In the data rows, 128 means zero.
Here are some points, each followed by its number:
[145  69 111  92 185 142  95 130 111 156  85 114] 0
[110  93  97 155 165  99  69 147 141 169 128 131] 1
[ 83 183  97 118  98 167 116  73  94 128 227 116] 2
[143 160 183 140 135  97 150 144 138  78 145 162] 3
[ 53 249 109  38 105 158 107   8  50 132 255 137] 4
[133 105 164 142 115  79 120 144 164 176 102 143] 5
[118 161 188 132  70 152 144 109 148 159  99 119] 6
[146 165 180 139  86  82 124 124 167 191 151 137] 7
[127  28 127 120 116  81 143 126 158 170  63 137] 8
[ 67 111   6  52 149 212 138  21  33 141 240  58] 9
[135 168 157 104 143 101 104 107  88 144 219 118] 10
[136 187 158 119 151 112 121 130 117  97 154 148] 11
[224 151 176 192  95 129 188 145 181  68 149 185] 12
[141  40 129 106 103  75 120 126 177 181  64 135] 13
[ 76 177 124 130 134 175 110 109 109 177 172 116] 14
[160 176 157 159 123  97 176 179 197  87 112 118] 15
[107  95  96  97 117 149 183  77 131  61 143 146] 16
[201 153 195 255 113 118  94 163 183 118 143 229] 17
[116   4  79 151 140  39 134 187 217 193 105 126] 18
[108  20  42  96 144 144 204 157 154  46 107 144] 19
[167  96 134 111 179 136  92 143 112 152  31 137] 20
[ 15  97 137   0  70 229 206   0  11 240   0   0] 21
[141 113 167 181 103 163 167 138 158 118 112 129] 22
[136 104  71 118 170 113  18 147 108 205 130 103] 23
[174  98 152 143 121  55 172 138 112 112 219 115] 24
[129 101 102 129 161 131  56 137 114 181 124 106] 25
[134 133 172 191  73 127 186 137 181 104  98 120] 26
[128 186 198 119 150  88  96 138 115 152 217 105] 27
[155  76 107 153 126 118 167 138 151  89 173  40] 28
[156 113 109 119 116 154 168 174 176  55   7 154] 29
[165 230 219 181 121 117 104 180 110  99 222 129] 30
[164 183 171 125 120  96 141 127 121 139 113 123] 31
[ 94  13  68  89 135  91 118 123 119 235  54 118] 32
[141 126 158 173 167 133  92 165 128 134  95  86] 33
[190 145 114 112 133 154 165 110 106 119  88 125] 34
[161 138 127 109 114 140 162 140 146  84  58 142] 35
[123 195 190 168  21 142 200 129 189 142  77  91] 36
[149 127 107 118 122 150 178 166 149  73  34 148] 37
[106 106  88 112 112 144 139  23 122  78 255 160] 38
[161 127 151 161 134 172 141  60 145  67 151 149] 39
[118  94 167 169 126 140 154 151 167 120 150  97] 40
[ 73 114 107 135 113 175 155  84 109 159 214 124] 41
[194 190 178 133  97  83 134 137 113 170 117 120] 42
[ 96 154 137 103 116 109 117  87 121 164 120 201] 43
[ 77  73 129 130  98 117 192 113 163  67 176 143] 44
[134 192 214 144 155  86 119 154 115  61 204 146] 45
[118  67   3 118 170 146  46 115  90 190 105 101] 46
[123 192  62 109 153 133  61  94  52 195  86 123] 47
[141 223 137 116  83 226 110 118  89  95   0 144] 48
[236  46 147 236 112 117 177 105 183  86 255  47] 49
[102 123 125 139 108 126 139  86 142 121 221 112] 50
[ 97 187 146  61 160 103 131 125  82 125 139 119] 51
New points follow, each followed by the numbers of its five nearest points above by angle, nearest first.
[181 157 160 204 116 128 120 160 160 115  52 197] 17 12 29 22 26
[150 126 176 158  78 114 167 139 180 134  95 142] 26 36 22 12 15
[ 65 251 162   0 154 113 128 125  59 117 145 116] 51 4 11 10 27
[ 82  92  31  60 167 125  98  84  78 152  97 153] 46 32 47 0 9
[ 92 192 125  74 109 115 139  81  94 127 206 125] 4 2 10 51 50
[137  59  59  79 138 128 193 136 118  84 127 119] 19 16 44 28 37
[128 192 137 121 157 138 112 160 121  98  55 103] 48 35 37 33 29
[122  43  12  76 144 129 182 166 111 114 133  45] 19 28 46 9 32
[120  75  80 163 146 120  85 133 136 141 141 127] 1 46 25 23 18
[ 74  76  82  63 130 166 175  63 109  73 116 159] 16 19 9 44 38
[123 128  99 102 150 140  85 124  71 180  62 113] 47 46 20 0 25
[129  30  61 119 122 124 209 172 171  63 103 122] 19 29 44 37 16
[131 164 166 154 155 127  81 152 104 152 113  83] 33 27 25 30 23
[126 247 198 131 151  87  97 121 105 106 174 172] 11 45 30 27 3
[139 130 167 142 111 167 111  84 133  90 148 149] 39 38 12 17 22
[ 88 125 120  79 121 132 167  77 108  95 145 125] 16 38 9 4 44
[ 82  69 100 155 137  95  71 117 154 212 202 164] 1 23 25 18 41
[141 117 124 107 140 164 129  89 103 117 147 110] 9 38 4 39 2
[114  64  14 121 182 131  72 126 104 166 103 116] 46 23 25 0 1
[ 28 150 103  82 123 217 130 102  91 202  64  66] 21 14 47 9 48
[196  73 140 195 115 139 148 113 161 106 206  82] 49 28 40 24 50
[119 128 118  55 101  85 222  90 123  75 128 125] 16 44 19 35 51
[154 129 153 147  90 195 143  77 136  60 153 153] 39 12 16 38 22
[133 175 161 161 117 112 165 174 188  92 114 139] 15 26 3 12 36
[111 216 112 126 136 131  54 124 100 170 115 146] 47 14 23 43 4
[138 113 122 115 136 185 127  68  93 125 163 103] 9 41 38 2 4
[ 93 165 124 130 131 162 130 123 120 144 144 133] 14 2 4 41 9
[110 116 109 123 121 151 121  47 114 117 212 131] 38 50 2 41 9
[118 150 199 135  79 150 166 101 147 141  89 123] 6 36 26 22 31
[169 120 132 158 130  94 149 175 146 133  79 115] 15 29 5 37 33
[109  13  96 138 144  67 122 171 204 194 112 122] 18 8 13 32 1
[132 156 162 149 109 103 124 129 142 159 149 133] 7 42 27 30 31
[171  87 188 138 149  81 171 167 130 114 138 114] 24 40 3 49 15
[179 146 140 218 121 120  77 130 107 182 133 160] 17 42 7 30 33
[130  94 164 196 101 133 163 158 195 124 184 130] 40 22 49 26 12
[172 221 205 205 122 101  77 173 155 108 198 129] 30 45 17 27 11
[131 109 122  93 156 120 160  92  77 132 175 112] 9 10 38 41 4
[139 223 173 193 123 128  88 154 136 110 150 154] 30 17 11 45 3
[116 107 144  76  83 127 171 119 124 196  27  99] 21 32 13 8 6
[103  78  80  82 140 140 143  96 104 109 145 100] 9 16 19 38 46
[139 117 126 121 130 166 135  83 101 132 152 115] 9 41 38 2 4
[183 147  77 207 105 148 173 241 221  77 113 119] 15 12 26 29 37
[138 156 143 153 156 124  89 149 109 134 138  83] 33 27 30 25 23
[131 159 182 147 119 121 138 159 165 110 106 135] 15 26 3 36 12
[106 245 204 127  49 140 138  80 131 160 141 179] 6 7 43 36 31
[ 92 255 255 128  28 144 145  53 152 148 148 228] 6 43 7 36 31
[136 182 128 139 142 131  99 129 110 152 111 160] 47 43 48 11 31
[136  95 152 131 113  81 117 147 163 177 119 129] 5 13 18 8 7
[ 91  98 128 143 138 154 153 124 132 133  90 116] 21 8 32 19 22
[122  90 127 140 120 125 174 115 148  92 156 139] 44 16 19 49 38
[109 142 126 176 115 158 128 153 167 138 162 105] 40 22 50 49 26
[146  95  97 152 148 122  86 148 151 150 129 139] 1 23 25 18 46
[201 138 174 199 151 110 131 161 127 136  79 158] 17 12 33 42 31
[170 219 217 141 117  59 163 177 146  15 179 185] 3 45 11 30 12
[118  90 108  74 145 142 193  53 100  81 149 120] 16 38 9 44 19
[126 153 144 146  68  96 179 119 142 119 251  84] 50 24 49 2 10
[118 146  67  96 102 186 134 133 124 118  94 151] 48 37 29 35 34
[ 90  88  32  73 119 160 136 123  77 142 151 102] 9 46 41 21 32
[223  62 153 233 185  92  89 201 147 166 126  97] 33 1 17 49 18
[167  89 194 163 119  63 131 112 105 111 255 118] 24 49 10 50 27
[100 159 108 101  76 107 120  89 140 174 105 223] 43 7 4 47 6
[ 89 224 144 130 176 173  68 149 106 117  74  97] 48 47 33 51 14
[117  93 198 210  86 130 167 158 215 123 198 129] 40 22 26 49 12
[ 91  74  57 113 141 135  59 125 113 164  92 131] 46 25 23 32 1
[ 76  29  59  45 148 115 107 136 123 220  73  98] 32 0 46 8 13
[166 186 163 203 117  97  79 153 162 125 148 186] 17 30 12 3 7
[ 86 169 125  41 121 155 181 114 116 142  88 118] 21 51 48 4 6
[ 98  21  97  74 138 100 118 135 136 227  37 127] 32 8 13 0 18
[190 205 125 144  84 150 160 143 141  85 131 187] 12 3 15 17 35
[140 103  92  68 197 134  69 125  91 135  98 156] 0 20 46 23 25
[137   0   0  66 148 115 186 122 133  79   0 175] 19 37 29 8 32
[ 80 110  17  94 163 144  69 101  62 170 144 125] 46 9 47 23 25
[157 192 156 169 107 108  96 126 142 111 187 163] 30 45 17 11 3
[101 181 153 134 143 138  95 146 121 119  84 148] 48 11 33 47 51
[105  98  95 108 104 152 190  97 129  79 151 142] 16 44 19 38 41
[ 74 165 140 140 138 176 110 113 127 152 145 143] 14 2 41 4 43
[ 90 255  81  70 105 165  32  64  34 197 110 210] 47 43 4 14 2
[116 120 130  61 116 105 188 100 133  80 126 117] 16 44 19 35 51
[ 63 255 141  50 167 223  57  94  32 117  19 158] 48 47 51 21 4
[102  71  27  72 156 107 104 110  85 125 102 155] 46 32 0 19 9
[147 255 140 123  75 240 115 128  75  88   0 129] 48 35 34 37 6
[162 158 138 150  97 189 112 135  98  77   0  88] 48 35 37 29 34
[ 99 128 121 124 125  81 177 161 161  76 156 113] 44 15 28 24 19
[ 89 163 128  54 112 156 163 111 125 145  90 108] 21 51 48 6 4
[102 115 113 183 102 137 149 142 149 135 148 116] 40 26 22 49 44
[ 97  83  27  57 139 142 174 127  86 116 146  80] 9 19 16 46 21
[119  59  71 102 132 120 180 162 146  72 116 144] 19 16 44 37 29
[150 133 160 133 104 174 134  71 133  94 150 141] 39 38 16 12 50
